Some points, each followed by its number:
[ -2 -36  16   4  71 -34 -25  54  -9  15  -1  20  24   8 -25  61  -2 -30 -37 -32  81 -23 -38 -32
 -22 -34 -39 -17 -43  28  60  40] 0
[ 10  -5  -2 -22  16   9 -32  38   3 -44  49 -22  22  -1  -6  45 -31 -34 -19 -38  42 -28  -6  66
  -1  -4  -9 -45   8  23  -3  24] 1
[ 43 127 -43 -29 -37  19  29 -29 -37 -36 -13 -45 -29   7 122 -27 -50   3   1   2 -38 -23 121 -20
 -34  56  74 -22  -1 -25 -33 -31] 2
[-35 -47  23 -30   8  -6 -45 -33  49  21 -15 127   9 -35 -51 -37 127 -33 -30  -5 -35 -41 -45  -2
 -43 -45 -47 -19 -38 -39  17  -1] 3
[ 51  18 -29 -13 -18  24 -27  19 -18 -43 -17   5 -16  55  -9  -7 -22  22 -11 -36  -6 -25  19   5
 -16  59  -7 -23  49 -15  21  11] 4
[ 58  53 -32 -39 -27  71 -19 -20  -4 -38  -8   2 -14  14   6 -30 -14  29 -24  -6 -38 -38  59  13
 -39  57  37 -13  27  -7  -7 -13] 5
[ -5  34   2  20   7 -10  -6   5 -14   5 -22  21  -3  -8 -22   4   9  30 -18  14   0  -9   8 -26
  10  -1 -17  23 -20  -9  -1  -3] 6
[-10 -26 -22 -25 -26 -15  65  -7 -19   3  -9 -20 -24  22  44 -17 -19  10  23   3   4  17  12 -21
   1  24  35  24  -4  -5  -2 -15] 7
[  6 -37  28 -32  33  -5 -29  24  23   1  23  43  34  19 -23  33  -7 -27 -44 -39  21 -30 -32 -11
 -29 -10 -37 -28 -20  68  51  32] 8
[ 70 -29 -17 -53  40  49 -52  18  69 -50  -8 104  41  -4 -41  -5  55 -25 -52 -48 -25 -56 -38  68
 -36 -32 -45 -43  19  -3  48  82] 9
[  0 -11 -29 -40 -22   4   1 -21   5  -2  -9 -11 -24   1  22 -20  -6  21  16  14 -16 -12   0   4
  -5   1  23  54  61  18  -3 -14] 10
[-12 -37  39 -37  60 -19 -36  52  24 -33  62 -15  64 -17 -16  96 -40 -52 -47 -51  72 -36 -46  32
   8 -30 -40 -54 -37 101  10  36] 11
[-20   7  -3  -2  -6  -9  12   4   8 -16  38 -37  11 -17  31  17 -42 -35  14  -7  16  15 -28  41
 103 -30   2 -34 -11   3 -21  -3] 12
[-34 -13  31 127 -10 -41 -26 -27 -33  32  -6  23 -11 -46 -28 -18  47 -19  50   2   2 127 -31  -8
 -32 -16 -30 -13 -40 -41 -34 -23] 13
[ 23  43 -14 -10   9  25 -20  15  17 -31  -8  -1   4   3 -19   1  -3   9 -22 -28   3 -26  -3  22
   5   4   4 -30  12 -11  14  13] 14
[  8  33 -10   3   2   9 -16  -3  26 -12 -21  31  -1 -16 -25 -13  52  34 -26  10 -22 -24   5   4
   7  -4 -18  14 -16 -13  -2   3] 15
[-30  -8  25  49  -5 -22   3 -21 -30  48  -6   9  -7 -38 -16 -10  36  -1  55  33  -4  93  -9  -7
 -20   3 -17   8 -30 -32 -31 -19] 16
[ -6 -26  22 -40  19  -4 -23  22  18 -32  79 -22  34  -5   3  35 -39 -41 -31 -44  38 -10 -28  79
  -9  -2 -10 -49   1  59  -4  15] 17
[  0 -28  13 -47  -9  10  21  -1  23   5  35   5   3  58  67  -1 -27 -27 -35 -32 -14 -27 -16 -10
  -4  -4  -6 -17   2  37  22   6] 18
[-35  23 -36 127 -38 -33  37 -34 -44  18 -43 -39 -41 -33 -30 -37 -20  80  39 109 -32  60  33 -46
   0   3   3  85 -35 -36 -37 -43] 19
[ 63  44 -41  -9 -33  55 -27  -1  10 -50 -19 -22 -20  25 -22 -27 -19  31 -20 -27 -30 -35  59  22
 -22  56  26 -25  68  -6   7 -12] 20
[-40 -38 127 -29  68 -28  27 -20 -10 127  10  48  41 -10  -9  13  28 -51 -41 -23  -6 -19 -47 -25
   8 -41 -46 -37 -45 -36 -10  11] 21
[ 33  20 -23 -22 -23  32 -15  -7  17 -29 -11  12 -12  18 -19 -24   0  46 -14 -16 -21 -17  19   6
 -12  33  10  -4  35 -14   8  -7] 22
[ 15  40 -29  -7 -25  14   4  -5 -20 -30 -17 -29 -26  18   4 -12 -33  17  24  -6 -10  21  46 -13
 -29  68  45  -9  28  -8 -12 -23] 23
[-13 -30  72 -16  87 -14 -43  22   3   0   7  71  64 -12 -36  43  37 -39 -41 -38  17 -38 -46  -1
  12 -39 -47 -44 -31   1  31  60] 24
[ -6  -2  -3 127  -3 -30 -31  -6 -33  17 -27 -14 -17 -25 -37   2 -13  29   6  20  -3   7  16 -36
 -29   1 -18  25 -22  30 -14 -21] 25
[ 69  47 -32 -20 -20  33 -29  13  -6 -48 -18   3 -14  43 -14 -14 -23  11 -18 -33 -17 -28  42  18
 -14  54   5 -32  49 -28  10  12] 26
[ 14  47 -14  52 -11  15 -20  -1 -11 -16 -25  -5  -9 -13 -18  -1 -17  28 -23  11 -13 -33  26 -15
  70  -2  -2   0  -3  14 -13 -13] 27
[  4 -28  22 -43  47  -8 -36  75  30 -46  68 -18  63  -1 -13  81 -43 -50 -48 -54  85 -36 -46  45
 -14 -29 -42 -57 -31  56  19  50] 28
[ 18  44 -32 -41 -39  36  35 -18 -12 -45 -18 -36 -31  34  18 -30 -42  15 -28 -25 -37 -16 127   4
 -35 127  50 -24  26 -29 -23 -30] 29
[ 21  16 -14 -29 -12  42 -34 -17  76 -37 -15  78   4  -7 -32 -30 106  12 -35 -21 -36 -42  -4  37
  -5 -17  -7 -20  29 -26  12   8] 30
[-18 -32  35 -20  46 -25  -4   4  -7  28   5  -3  19  -9 -18  28 -14   3 -16  -7  22  16 -17 -11
 -21 -18 -18  19 -22  38   6   9] 31
[ 18  85 -34  -1 -29  23   1  -2 -13 -44 -19 -20 -22   2  -1 -21 -28  26  22 -13 -17  -1  54   6
   5  45  35 -25  27 -23 -18 -17] 32
[-19 -30  25 -11   6   8  17  -4   3  46  16  17   9  31 -11  -7  33 -29 -10 -14   1   4 -16 -16
 -26  11 -19 -12 -19 -11  25   3] 33
[ -3  -3 -26 -31 -18   1  67  -6  -4  -6 -21 -28 -22  62  27  -9 -40   2  -8  11 -14 -23   7 -25
  21 -11  45  21  33  11   2 -15] 34
[ 23  48 -32   1 -29  16  15  -8  -5 -26 -19 -14 -23  14  -9 -25 -16  53   7   6 -16  19  31 -10
  -7  34  15  -1   7 -26  -3 -19] 35
[ 49   5 -35   1 -26  -4 -27  -2 -20 -21 -24 -20 -27   3 -15 -19 -13  60  26   6  -6 -11  38 -15
 -36  27  29  48  27  14   3 -14] 36
[-20 -36  77 -37  90 -20 -26  18   5  36  23  13  50 -21 -12  57  -5 -39 -36 -26  34 -27 -39   3
 -16 -31 -39 -33 -32  55   0  34] 37
[ 46  79 -30 -12 -28  30  15 -16  -9 -29  -9 -32 -20  12  59 -21 -41  -2   5   2 -26  -3  30  -4
  21  27  36 -20   3 -18 -24 -20] 38
[ -9 -11  -2  53 -29  -8  -9 -27 -26  43 -18   2 -25  -7 -18 -27  22   0  76  42 -29  39  24 -15
 -32  27   2  19  16 -26 -22 -25] 39
[-24 -37 127 -24  53 -28   6   4  -1  94  31  31  43 -10 -17  31   7 -48 -42 -32  47 -15 -46 -18
   1 -39 -44 -41 -47   5  12  16] 40
[  2  -5 -18 -25 -13  19  38   2  11 -10 -13  -1  -6  48  12 -10  -8  -2 -18  -4 -11 -29  -5 -20
  19 -13  19   7  12   3  18   0] 41
[ -6 -18  12 -28  -3   4  18   4 -15  13  -6  -2  -6  40  17   1 -14 -18  -8 -26   9  -7 -10   1
  20  23  -7 -17  29 -22   9  13] 42
[ 16  22 -28  -3 -30  27  27  -9  -8 -25 -16 -14 -20  32   8 -21 -18  22   1  -4 -21 -11  24 -15
  -6  38  27   8  30 -15  -2 -15] 43
[-34 -32  -1  -7 -27 -25 -19 -40 -27  85 -14  10 -25 -42 -28 -38  85  11  80  78 -32  79  13   1
 -40  11  -4  73   1 -27 -33 -32] 44
[-22   3 -26  93 -11 -35  19 -23 -19  35 -10 -25 -12 -42   4  -7 -14  -7  49  76  17  51 -31 -18
  83 -45 -16  44 -42 -21 -28 -19] 45
[ -3  17   8  -5 -14  35  -1 -12  -5 -23  36 -13   5  -8  37  -9 -17 -21   2 -19 -17 -15  25  30
   2   8  10 -33  23   4 -20  -9] 46
Which three points above are nearest to each new point? Their numbers follow each, nearest first.
[ 12  68 -26  43  -9 -19 -31  -9  -8 -33 -21 -20 -13 -30  -9  -3 -17   8  74  15  -1  -1 -17  23
  50 -39   7  -7  50 -12 -23  -3] 27 32 14
[ -7  -9 -16  24  -3 -26  13  -1 -19   7 -22 -12 -16   4 -26  -1 -17  52   2  12   4  50   8 -29
 -25  -6   0  67 -14   7  12 -14] 6 36 25
[ 43  68 -18  17  -7  21 -13   4  -8 -24 -10 -13   0   3  25  -1 -26   8 -31  -4 -17 -37  23 -12
  52  -2  -9 -13 -16   6 -10  -1] 27 14 38
[  1 -13 -37 -14 -37 -28  66 -27 -32  -3 -16 -43 -38   4  25 -26 -49  38  22  28 -17  49  63 -34
 -37  52  84  66  -6  10 -14 -38] 7 23 43
[  6 -18  -6 -35  -7   7 -16  11 -24 -24 -10  -6 -12  49  25   4 -35 -14  -3 -38  21 -16 -11  19
  38  34   0 -22  65 -16  10  23] 42 4 41
[  7  85 -35   0 -30  12  15  -2 -22 -42 -19 -29 -25  -4   7 -21 -33  31  36  -9 -11  13  53   1
  10  51  41 -23  15 -24 -24 -21] 32 23 35
[-12  -7   7  96  22 -31 -27  -7 -41  73 -33  15 -17 -20 -27  14   6   9  17  51 -11  -7  31 -39
 -21   1 -31  38 -24   6 -18 -14] 25 6 39
[  8  63 -31  -7 -33  46   8 -12  -6 -39  -9 -22 -19   6  10 -27 -18  15  27 -11 -24   2  47  20
 -17  35  41 -25  37 -24 -21 -19] 32 23 43
[ 12 -37  24 -38  52  -3 -41  41   5 -17   2  43  30  21 -27  41 -13 -29 -42 -45  34 -38 -33   7
   0  -3 -38 -32 -11  25  54  57] 8 0 24
[-23 -23 -23 -41 -31  -9 127 -30 -15  37 -13 -33 -30 -11 127 -27 -32 -20  25  31 -22   6  -3 -18
 -14  -6  55  40   9  -5 -26 -26] 7 34 10
[-43  -2  -6 -25 -31   4  88 -37   6  53 -10 -31 -23 -32  37 -35  -8 -17  77  56 -35  51 -25  -2
  37 -30  52  19  13 -31 -37 -33] 7 39 10
[-38 -12 -23 -34 -42 -11 127 -39 -20  50 -23 -43 -35 -22 127 -39 -34 -22  33  52 -33  18  -7 -34
  -4 -22  76  37 -26 -37 -40 -38] 7 34 10
[-32 -11 -27 -24 -37  -7  56 -41  49  25 -13 -10 -28 -19  11 -42  26   1  51  68 -41  24 -30   0
   1 -45  46  84  49 -39 -18 -28] 10 7 39
[  3  -4  -4  -9  -5  46 -15  10  23   4  -8  41  16   2 -22  -6  36  11 -38  -3  -7 -35 -11 -20
  -9 -24 -17  21 -28  12  32   7] 15 6 33
[-31 -12 -14  23 -29 -21  -5 -35 -29  58 -23   1 -28 -37 -31 -37  67  48  55  89 -32  58  27 -14
 -32  11  -1  82 -14 -29 -30 -34] 44 39 16
[-31   7  -4   5  -9 -31  37 -19 -24   1 -10 -43 -19 -30  17   5 -37 -25  70  19   0  75 -14  23
  58 -15  39 -12  38 -11 -36 -22] 12 7 45
[-10 -17 -35  44 -28 -36  25  -6 -40 -24 -23 -41 -38  30 -19 -13 -47  17  59 -10  -6  94  33 -27
 -36  69  35   8  68  12  -2 -33] 23 39 7
[-19  11  15  47  -5 -23 -14 -17 -20  11  -7  11  -8 -28 -20  -8  24  13  46  17  -5  82 -12  -3
 -10  -4  -7   6  -9 -31 -19 -15] 16 39 13
[  2  41 -11  13  -7  -8   0   4 -15  -4 -12   0  -6   4  12  -6  -9  37  -5  23  -1 -17  18 -31
   1  -5 -12  35 -25 -11  -3  -3] 6 15 35
[-20  -3 -17  92 -10 -20  10 -15 -23  53 -26  -5 -17 -19 -23 -14   7  33   5  58 -19  -2   8 -36
   1 -15 -13  78 -26   5  -6 -21] 25 6 39
[-10   6   6 -34  12 -33   3  25 -16 -42  40 -48   2   2 121 100 -57 -51 -25 -49  47  -9 -39  14
 127 -32 -15 -55  -9  27 -25   7] 12 1 17
[-18 -10  -5  56  -1 -28   8 -15  -6  38  -6 -11  -7 -29  -6  -6  13 -10  38  52  11  32 -27 -19
  41 -39 -18  36 -34 -11  -8 -11] 45 16 6
[-12  11  18 127  -1 -23 -27 -15 -34  42 -31  11 -16 -17 -34 -11  16  26  10  34 -20  -6  41 -37
 -26   4 -24   7 -20 -10 -19 -19] 25 39 6
[  6  -3   4  -4  20 -17 -15  41  -7 -26  44 -31  19   0   2  53 -43 -19 -28 -28  50 -17 -13  43
  -3  -4 -14 -33 -21  30  -5  20] 1 17 28
[  8 -11  49 -29  40 -23 -37  -6  -5   1  -7  61   5  19 -33  -5  74  -6  14 -22  -6  17 -24  -3
 -46  22 -37 -25  19 -35   7  25] 33 15 42
[  1 -27 -28  -2 -23   1  -1  -5   7 -13  -4 -36 -21  -3   7 -14 -24 -13  31   8   0 -15  24   2
   0  -9  87  17  32  25  11 -14] 10 34 7
[  6 -24   4 -44   0  39 -47 -28 119 -32  -6 127  20 -14 -45 -34 127 -19 -40 -27 -40 -46 -35  63
 -17 -32 -35 -37  38 -37  19  21] 30 9 3
[ 10  12 -24  11 -17 -20  -2  -6 -22  -9 -29 -13 -25  -8 -20 -13 -22  85  -8  29 -12  -2  69 -29
 -22  28  11  69  -4  16  -9 -23] 36 35 6
[ -5 -33 -31 -37 -31  28   5 -19  24 -16  -3 -15 -23   5  19 -29  -3  -8  23   8 -19 -19  23  22
 -38   9  69  31  61   9   9 -15] 10 43 41
[-25  -7 -32 -12 -34  -8 125 -21 -10   0 -15 -31 -29  -6  86 -29 -24  -4  55  21 -10  37  -2 -17
  24 -17  37  30  -4 -30 -24 -24] 7 34 43
[-11  19 -10  74 -14 -11 -21 -18 -22  31 -33 -18 -16 -33 -23  -8 -14  24 -20  79 -27 -34  54 -30
  91 -26 -11  65 -20  33 -24 -25] 27 6 25
[-38  -1 -26   2 -39 -38  12 -47 -35  24 -34 -46 -42 -38   9 -38 -40 -13 127 104 -41  73   2 -13
 -14 -32  89  49 118 -37 -45 -42] 39 44 10
[-26  24   0  67 -15 -34  16 -11 -25   3  -4 -26 -14 -33   5   0 -20  -8  39   0  25 127 -16 -14
   5 -12 -12  -9 -34 -28 -27 -22] 16 13 45
